In the data rows, 128 means zero.
Here are some points, each followed by its number:
[ 95 129 193 144  83 181  89 141 146 107 128 126 230 125 143  92 147 169
  94  55  96 144 116 147] 0
[ 80 153 155 169  69  58 131 146 135 136 142 108  69 188 135  94 125 164
  97  80  90 142 112 147] 1
[ 92 171 117 165  71 169  84 160 138 103 145 119 179 120 130 110 122 153
 100  60 105 145 134 146] 2
[103 167 151 140 104 113 131 180 135 130 155 119 116 187 122 157 117 133
 112 125 117 152 133 131] 3
[102 190  68 169 102  47 125 185 143 105 160 100  92 190 133 111 146 131
 123 208 125 139 136 123] 4
[107 185  92 144 104 209  84 169 146 104 147 110 222 124 129 159 124 140
 108 117 120 136 136 125] 5
[104 170  87 147 118 179 124 165 146 110 145 103 141 180 152 106 141 135
 117 166 132 135 159 130] 6
[125 157 140 123 139 188 126 154 140 124 135 100  15 180 152  83 151 134
 122 205 154 126 137 109] 7
[128 141 201 126 129 190 126 141 132 129 135 106  56 119 141 144 120 130
 113  87 139 123 103 108] 8
[145 139 191 123 160  33 172 146 140 110 139 119 135 128 155 146 156 128
 119 101 174 116 122 108] 9
[138 128 135 118 171 110 132 134 133 130 140 121 208 115 157 163 148 119
 117  94 178 106  90  95] 10
[122 141  59 145 122  77 133 122 127 135 121 129 209 125 171  82 150 146
 130 186 128 119 168 148] 11
[114 136 197 127  95 232  86 119 129 124 120 130 177 128 151  79 114 147
 114 139  96 122 103 129] 12
[120 146 165 146  98 164 132  99 128 131 118 125 110 128 109 173  99 163
 112 149  93 131 125 146] 13
[125 151  80 150 119 135 129  93 120 131 111 137  41 122 137  99 138 166
 104 125 116 134  98 133] 14
[147 129 194  97 154 168 132  83 113 164  99 157 141  53 125 150 120 149
 108  48 139 127 130 126] 15
[112 112 206 119 126  58 135 183 140  99 149 106 160 185 142 116 149 120
 135 172 147 136 146 124] 16
[116 118 137 141 136  61 133 170 156 102 149  96  93 178 129 176 125 110
 135 149 144 121 121 109] 17
[136 123 137 121 153  98 125 177 147 107 150  94  61 179 136 146 151  96
 130  54 160 118 140 114] 18
[106 142 134 152 109  55 132 167 137 132 142 104 180 123 160  92 152 142
 126 142 130 125 149 133] 19
[117 150  90 143 135  61 131 166 145 102 147  99  86 183 167  85 152 140
 127 215 146 118 132 105] 20
[118 145 173 122 132  59 132 155 140 127 138 113 158 127 147 178 119 143
 121 113 151 110 109 109] 21
[123 145  93 146 136  82 137 157 145 103 148 104  44 187 154 165 145 130
 127 158 149 107  98 114] 22
[126 142 141 124 118  72 127 136 136 129 128 112  84 127 167 113 148 138
 119  45 137 114 121 131] 23
[136 132 171 127 132  76 131 118 133 127 128 122  81 117 150 133 120 131
 117  93 131 122 138 128] 24
[100 137 202 149 142  98 125 251 145  78 178 110 218 179 176 111 169 123
 124  92 191 107 135  93] 25
[101 164  69 167 124  77 123 201 159  98 161  89  23 245 179 105 145 126
 134 119 153 108 125 105] 26
[120 153 153 118 134  84 130 181 151 105 151 102 207 120 150 172 124 112
 131  86 155 111 109 113] 27
[125 158  60 146 137  79 127 164 142 130 143  93 110 193 159 106 150 111
 126  53 149 114 136 130] 28
[116 147 172 120 111  49 133 151 150 101 137 104 164 121 142 144 118 140
 142 132 119 120 138 132] 29
[116 156 120 143  98 207  88 130 135 132 130 121 174 119 137 141 124 148
 126  36 104 120  98 130] 30
[116 146 194 125 112 179 137 110 135 132 113 133 132 119 130 149 125 146
 124 160 115 125 141 147] 31
[125 112  89 120 122  49 131  89 122 128 112 123  93 120 119 150 116 144
 119 100 110 138 150 150] 32
[144 102 208 102 135  71 133  84 117 159 106 146 218  63 123 154 120 127
 121 145 130 135 155 126] 33
[140 109 176 123 134  86 129  85 121 129 109 139 133 122 115 166 123 137
 132 204 125 135 161 125] 34
[140 113 143 121 138  92 135 109 120 126 118 142  86 118 137  74 150 128
 116  49 133 130  86 114] 35
[152 113  51 118 149 148 133 106 119 127 119 138  54 123 127  94 114 113
 136 199 151 127 129 135] 36
New points follow, each followed by the numbers of its two nearest points above, looking only along the 2 directions in which the numbered points spread most, nearest first.
[117 119 200 121 137  89 127 148 134 132 143 123 178 122 156  86 140 123
 117  41 143 128 134 116] 10 27
[164  87 122  95 144 191 126  54  94 156 102 167 105  57  68 171  99 105
 141 103 105 143 143 149] 12 13
[126 142 144 126 123 130 132 112 128 135 121 135  39 125 118 140 120 124
 114 188 106 135 114 134] 14 36
[139  94  76 123 123 157 131  86 100 157 105 148  33 128  86 129  97 116
 154 179  99 117  92 128] 14 36
[120 114 146 115 136  84 126 161 140 104 143 104  84 187 150 128 146 120
 124 203 145 134 166 132] 28 18
[115 144  79 138 101  29 127  92  96 131 106 171  65 113  65 141 121 153
  98 103  81 164 101 145] 6 32
[174  89  62 106 195  30 181  81 110 154 110 135  58 119 149  99 141 104
 142 146 184 103 123  93] 22 28
[ 98 167 109 137  62  76 129  92 125 136 101 156 169  62  60 139  91 171
 102 178  48 182 138 167] 31 13
[107 137 152 149 104  31 134 137 124 137 128 119 112 126 142 111 127 142
 121  58 107 130  86 128] 11 23
[124 131 146 125 141 103 128 139 124 113 136 142 176 113 106 170 123 129
 112  62 152 145 155 133] 10 5
[ 96 141 134 145  71  49 122 148 145 105 143 120 199 119 118 114 121 141
 122  51  83 154 164 173] 10 21
[ 99 167  60 167  90 176  82 170 138 103 146 119 226 120 129 146 133 154
 130 204 115 139 143 146] 34 35
[117 116  88 140 112 104 130  91  95 134 113 192 107  59 208 105 151 195
  60  97 131 104 120 136] 8 13
[114 123 179 118 110 240  82 135 144 129 129 106  52 184 140 135 122 136
 131 212 115 137 144 128] 14 36
[138 123 190 124 138  26 181 144 131 136 137 118 201 126 117 168 122 103
 139  90 133 123 104 113] 27 10
[151 100  80 118 158 151 133 143 124 134 129 124  72 177  95 143 121  89
 170 125 143 118 108 110] 6 1
[134 133  84 143 144 115 135 143 142 107 134 105  40 188 138 163 114 123
 132  66 148 114 115 110] 1 6
[137 132 173 130  99 103 129  85 127 131 108 128  80 115  77 138  97 120
 148 108  74 150 133 164] 8 13
[127 132 127 122 113 116 129 116 109 130 115 152  63 123  86 152 121 138
 115  80 116 148  94 132] 8 13
[ 98 123 155 145  57 136  84 112 132 131 125 129 162 124 103 147  99 149
 116 137  42 159 165 183] 31 30
[ 72 215  73 187  52 184  78 114 123 132 114 146 148 119 119 128 127 202
  60  73  78 169 136 165] 13 31
[104 167 119 141  74  52 130  91 112 133 114 161 229  54  68 113 121 165
 103 161  70 172 117 152] 5 2
[ 68 192 203 165  34 123  84 110 133 133 108 141 184  62 123  94 122 218
  53  67  53 162  93 171] 15 30
[167  62 135  98 197 114 179 171 142 100 145  98 146 185 142 170 122  63
 206 156 184  79 118  95] 16 19
[ 92 174  53 168  44 213  83 118 129 128 126 131  69 125  73 136  95 163
 109 151  50 172 167 180] 14 36
[143 109 197 106 125 144 127  53 106 154  89 157  15 121  56 163  99 132
 110  50  91 148 122 142] 13 8
[110 181  71 143 100 199  82  96 127 133 121 133 106 121 135 127 128 177
  94 177  99 144 118 128] 14 13
[170  86 120 112 201  61 168 155 153 138 139  78 106 178 230 101 142  86
 174  97 207  54 131  91] 17 28
[103 160  50 167  96  73 131 158 135 127 144 111 107 187 145  83 147 140
 125 217 113 128 141 125] 22 20
[179  68  87 102 190 234 126 117 127 131 128 124 149 118 118 151 121  53
 172  37 165 104 105 116] 31 30
[148  94  77 125 138 151 137  92 103 164 121 165 214  57  43 170  93  93
 167 193 104 142 167 149] 30 31
[115 133 147 145 109 195 134 140 132 130 128 111  95 120 126 182 122 148
 125 141 123 135 135 127] 8 13
[176 100 139  78 216  34 169 168 143  97 156 121  47 179 120 136 154  41
 160  85 200 123 160  89] 17 28
[178  72 154  85 232 242 124 190 138 108 157  94  59 184 141 129 142  28
 186  39 221  96 154  76] 32 6
[138  97  71 125 178 181 123 186 154 107 161  76  60 184 175 139 126  71
 181 138 175  74 129  96] 22 1
[ 41 220 187 182  60 156  88 255 205  49 235   9  84 255 202  89 173 133
 128  65 151 115  93 108] 17 28
[158  91 170 101 173 225 130 102 129 138 120 127 157 129 130 160 122 116
 128 100 161 122 110 106] 30 12
[129 128 199 123 128  91 133  58  90 158  91 193 136  61 197  76 147 195
  71 199 125 118 144 130] 31 2
[ 74 195  67 187  30 113  82 131 130 130 119 117  87 120 114 175  96 192
  96 182  60 145 110 168] 14 36
[144 103 116 125 130 139 125  69  99 156 102 169 218  55  79 118 122 120
 142 198 109 138 146 147] 30 12
[161  48 192  82 214 181 176  37  85 183  85 189  69  62 227 171 179 185
 102 209 209  66  94  71] 13 8
[157  71 139 101 147  65 130 113 114 128 112 147 207 120  93 122 120  87
 182 115 126 123 149 129] 10 21
[127 135 105 119  88  86 133  29  98 163  75 190 221   0  42 164  70 162
 113  80  49 166 107 169] 15 12
[104 143 164 145 120 148 139 159 136 102 145 120 234 121 131 150 121 142
 124  90 136 127 155 125] 33 10
[157  64 145 101 180 218 133 151 136 128 142  97  47 181 152 111 144  77
 195 135 170  84 155 111] 6 32
[173  69 103 106 182  71 174  50 106 157  93 153  48  61 170  76 155 130
 146 118 157  99 142 114] 6 32
[150  69 195 103 145 102 127 119 112 128 120 144 193 117 101  82 119  93
 180 189 124 130 161 131] 10 5
[117 114 184 127 121  36 132 149 139 108 134 110  66 189 142  77 144 128
 113  43 130 145 100 131] 18 28
